In the data rows, the value 128 means zero.
Here are some points:
[126  80 133 143 126 186 142 121  97 107 127 100 160 124 113 123 117 137 159  56 145 147 170 138 121 167 149 101 140  66 130 181]
[120 158 152 123 126 108 138 140 136 137 136 103 126 122 162 145 120 122 113 131 136 128  99 104 130 128 118 113 122 132 149 129]
[113 127 142 153 144 145 143  93 117 101 134 137  76  76  92 148 112 120 162 109 111 117 119 124 149 120  83 126 140 129 127 149]
[139 159 138  99 137  80 115 147 113 148 142  61 146 170 166 198 123 147 100 135 105  93 100 149 170 129 124  75 114 147 146 142]
[112 194 186 137 158  78 122 168 132 130 152  95 149 145 139 172 141 124  96 139  99 115  82 135 151  87  78 111 175 104 134 117]
[139 135 149 128 145 107 141 176 121 143 140  96 136 150 143 182 133 153  91 136  99  93  74 133 149 114 148 107 129 127 147 117]
[123 115 133 140 144 119 116 136 129 119 114 115 148 134 132  96 133 129 115 127 140 123 134 136 139 129 136 115 117 138 124 105]
[117 127 105 139 139 142 138 141 132 119 129 133 129 128 104 126 122 140 109 121 128 119 147 128 129 134 130 124 128 133 136 138]
[100 153 136 130 133  97 126 133 149 137 142 135 139 118 144 128 114 129 115 132 119 134 114 144 135 113 106 137 138 124 128 127]
[134  96 122 147 136 160 117 137 125 107 130 127 130 153 108 114 145 117 124 110 116 147 124 120 145 146 141 116 139 107 136 134]
[129 105 114  97 122 157 105 112 114 130 128 135 143 119 120  79 146 142 135 113 133 122 142 120 134 120 147 123 107 114 158 113]
[135 136 155 138 138 116 119 158 132 146 136 113 141 147 137  72 137 136 118 120 137 117 126 105 126 112 116 144 138 125 115  95]
[115 144 131 124 142 111 128 125 130 129 130 120 149 117 130 134 155 128 112 135 132 125 126 121 127 124 123 129 121 150 119 126]
[128 139 129 143 126 112 123 131 139 123 114 152 105 127 122 118 136 122 109 164 124 128 130 140 118  99 107 149 142 150 124 119]
[137 108 124 122 158 147  91 129 130 110 136  99 169 134 136  82 134 163 133 129 165 126 141 150 112 118 178 110 124 114 121 122]
Then 21 other points, each followed by its number:
[136 132 132 145 127 117 118 128 145 134 136 140 127 123 126 115 127 126 133 148 126 125 119 139 115 121  97 137 136 145 120 107] 0
[119 121 122 130 136 123 124 131 129 128 150 133 112 132 119 126 134 117 119 133 115 127 125 119 136 138 124 126 119 124 124 134] 1
[124 141 142 145 151 109 108 116 164 131 117 136 131 128 113 122 140 123 139 128 125 127 117 127 119 150 112 118 132 149 101 116] 2
[143 146 137  87 116  86 122 124 150 161 118 108 146 133 174 178 122 157 116 113 144 117 132 125  95 118 145 121 115 145 139 155] 3
[132 133 123 105 114 132 142 106 125 135 134 105 127 129 138 166 107 133 145 114 134 124 138 111 124 148 157  95 116 125 148 149] 4
[133 119 155 130 117 128 146  80 120 119 113 179 144  89 137 107  94 138 160 138 138 144 135 149  88  96  92 146 137 126 127 117] 5
[144 151 165 109 128  73 145 125 116 146 150  60 110 177 140 188 128 166  96 138 109 114  69 146 160 111 144  86 118 150 156 149] 6
[115  79 105 166 130 154 113 132 130 103 118 142 119 153 111  91 135 119 145 142 133 142 148 109 128 130 121 128 139 115 119 117] 7
[111 154 111 148 149  85  96 178 136 110 122 111 121 188 103 148 161 147  70 149  73 117 102 116 173 136 152  96  85 131 154 137] 8
[ 81 195 113   0  94   0  95 156 215 222 129 133 169 186 230 147 187 116  43 255 140  77  31  96 122  79 151 132  81 229 145  55] 9
[132 103 105  74  96 124 152  96  86 120 138 102 105 124 150 155 112 135 147  82 178 143 124  78 129 168 199 109 104 142 153 158] 10
[ 98 110 125 134 101 124 136 123 112 149 120 129 159  79 129 142 102 107 158  49 174 136 113 139 119 124 121 162 153  89 188 146] 11
[123 131 149 126 123 143 106 135 155 114 123 135 154 101 141  86 124 111 144 128 133 140 157 152 130 105 114 122 143 130 115 131] 12
[121 114 119 128 122 147 134 114 119 115 132 133 133 127 121 131 120 126 123 121 133 135 140 130 134 129 135 107 116 115 124 128] 13
[125 124 116  85 106 144 143 112 117 127 122 110 112 103 146 151  98 112 142 110 153 125 127 115 109 144 166 125 127 114 156 131] 14
[126 159 133 134 140 108 129 125 129 139 109 130 117 146 133 122 121 136 122 130 126 124 107 142 142 114 124 127 144 135 130 129] 15
[125  68  91 131 118 165 133  91 121 101 101 181 118 103 106  46 131 130 170 115 176 148 198  90 102 149 144 147 124 129 115 122] 16
[131 120 121 198 153 174 133 152 123  95 169 114 107 136  84 156 140 112  72 127  84 123 114  99 153 147 106 115 157  90 105 150] 17
[153 175 127 118 165  45 121 166 129 131 173  70 127 134 158 181 136 152  99 166  58 123  64 107 178 123 107 103 136 186 152 112] 18
[126 124 114 110 128 133 133 127 120 127 125 121 126 133 132 139 121 133 125 121 142 128 138 117 120 132 140 124 113 126 133 145] 19
[ 67  46  46  41 101  96 100  36 135 162  39 195 162 140 179  31 143 128 182 220 255 126 232 129 158 190 214 184  51 170 117  89] 20
Which three of these numbered points are nearest to each point below by angle, seen from the average point of the first points? Their numbers follow each, nearest first.
[118 131  98 127 130 110 109 149 121 110 138  78 125 151 101 170 170 132  79 114 106 137 125 119 144 144 134 127 111 154 142 123] > 8 18 6
[120 106 148 123 150 161 127 133 134 124 112 109 164 122 134 145 107 136 178 114 120  98 155 105 104 112 145 119 135  96 140 139] > 4 14 11
[144 128 172 130 126 136 120 122 108 124 106 129 172  95 148 138 120 152 179 127 152 122 150 158 135 100  99 118 162  93 132 148] > 5 12 11
[119 160 130 147 149  90 118 141 148 142 133 152  83 156 123 133 190 123  94 163  67 108  87 145 154  83 111 121 136 155 127 139] > 8 15 18
[132 189 111  70 132  53 120 146 145 170 101 103 122 156 152 153 158 114  87 190 128 123  91 154 130 109 138 125  87 179 132  97] > 9 18 6
[140 140 147 157 132 112 112 120 140 134 132 167 118 111 140  96 156 135 141 160 121 122 124 162 135  76  92 161 162 151  78  55] > 0 5 2
[127 126 134  98 102 150 143 121 107 130 127 116 123 118 130 136 120 138 138 100 158 116 138 105 112 131 153 120 136 122 138 145] > 14 10 19
[156 184 182 159 170  97 102 184 125 129 151  77 138 180 156 189 129 142 111 147  90 102  76 163 153  82  93 100 151 118 147 120] > 18 6 8
[124 122 121 177 138 131 138 152 134 113 164 133 104 130  73 150 145  98 105 111  75 123  89 133 126 140 108 101 154 101 122 144] > 17 1 8
[122 118 117  96 134 106 123 124 138 146 118 121 161 131 145 101 131 149 127 142 153 155 148 136 129 139 140 129 115 150 141 128] > 20 19 16
[116 150 163 100 102 123 175 104 130 130 131 147 105  60 164 167  61 133 133  90 142 122 117 107  96 116 112 133 119 123 125 149] > 14 5 4
